[-0.66 -6.01 -0.17 -2.88  1.13  1.71  0.77 -9.25 -2.92 -2.19  0.92  0.82
 -0.33 -2.17] -> vik
[-1.67 -1.82  1.52  1.16 -0.75 -1.78  0.88 -2.87  0.10 -2.54 -1.33 -4.11
 -4.12  0.29] -> ponik
[ 3.01 -2.09 -0.63 -4.10  0.24 -1.12 -0.71 -1.66 -1.06 -0.64 -0.88  4.65
  1.96 -2.96] -> Zazo
[-9.25 -2.94 -2.19  0.92 -1.62  3.70  2.59  2.19 -0.65  2.50  6.60 -0.99
 -1.14  0.05] -> vin
[ 1.70 -2.50  0.54 -5.25 -2.97 -1.95 -0.77  0.91 -5.12 -2.73 -4.62  4.19
 -2.79  5.26] -> moz
[-3.81  2.59  1.25  5.16  2.09  1.60 -3.83  0.66  3.76 -1.83 -1.06 -6.04
 -2.19 -2.55] -> saz
[-0.66 -6.01 -0.17 -0.10  1.13  1.71  0.77 -9.25 -2.92 -2.19  0.92  0.82
 -0.33 -2.17] -> ril
[ 2.93 -6.01 -2.88  1.71  0.77  0.92 -0.17 -9.25  0.82 -0.33 -2.19  1.13
 -2.92  3.33] -> kibi
[ 1.75 -1.54 -4.29  2.24 -3.45 -1.99  0.37 -1.54 -2.31 -3.81 -2.14  0.29
 -1.03 -4.73] -> pibu
[ 1.70 -2.50  0.54 -5.25 -2.97 -1.95 -0.77  0.91 -5.12 -2.73  0.53 -2.88
 -2.51  1.06] -> rodu
which: [-6.01 -0.17 -2.88  1.13  1.71  0.77 -9.25 -2.92 -2.19  0.92  0.82 -0.33] -> vik
which: [-1.06 -6.04 -2.19 -2.55] -> saz
which: [-0.66 -6.01 -0.17 -2.88  1.13  1.71  0.77 -9.25 -2.92 -2.19  0.92  0.82
 -0.33 -2.17] -> vik
which: [ 1.60 -3.83  0.66  3.76 -1.83 -1.06] -> saz
which: [-0.17 -0.10] -> ril
which: [-1.54 -4.29  2.24 -3.45 -1.99  0.37 -1.54 -2.31 -3.81 -2.14] -> pibu

[ 7.28  1.78  4.29  8.69  4.99  0.94  8.78  1.45  2.83 -2.37] = Zov
[ 5.32  3.58 -5.90  2.24  7.34  5.33 -1.02 -0.88  1.58  2.48] = vapiz
[ 3.58  5.32 -8.02 -6.57  0.29  2.32 -8.53 -1.81 -1.93  3.86] = nog
[ 5.32  3.58 -5.90  2.24  7.34  5.33 -1.02 -0.88 -1.73  2.48] = zumuv
[-7.78 -3.28  0.55 -7.99 -8.75 -1.78 -7.58 -1.35 -1.38  0.38] = zisev
which: [ 5.32  3.58 -5.90  2.24  7.34  5.33 -1.02 -0.88  1.58  2.48] -> vapiz
which: [-8.53 -1.81 -1.93] -> nog
which: [ 5.32  3.58 -5.90  2.24  7.34  5.33 -1.02 -0.88 -1.73  2.48] -> zumuv
which: [ 5.32  3.58 -5.90  2.24  7.34  5.33 -1.02 -0.88 -1.73] -> zumuv
which: [ 0.29  2.32 -8.53 -1.81] -> nog

[ 0.03  3.04 -0.36 -5.28] = mudem
[ 0.03 -0.36  3.04 -1.49] = Kez
[-4.92  7.11  5.51  6.24] = bam
[-5.16 -7.52  7.82  4.00] = mez
[3.08 2.25 3.69 3.27] = rig
[ 3.04  0.03 -0.36  6.81] = Fudoz
which: [ 3.04  0.03 -0.36] -> Fudoz
which: [-7.52  7.82  4.00] -> mez
which: [3.69 3.27] -> rig
which: [-0.36  3.04 -1.49] -> Kez

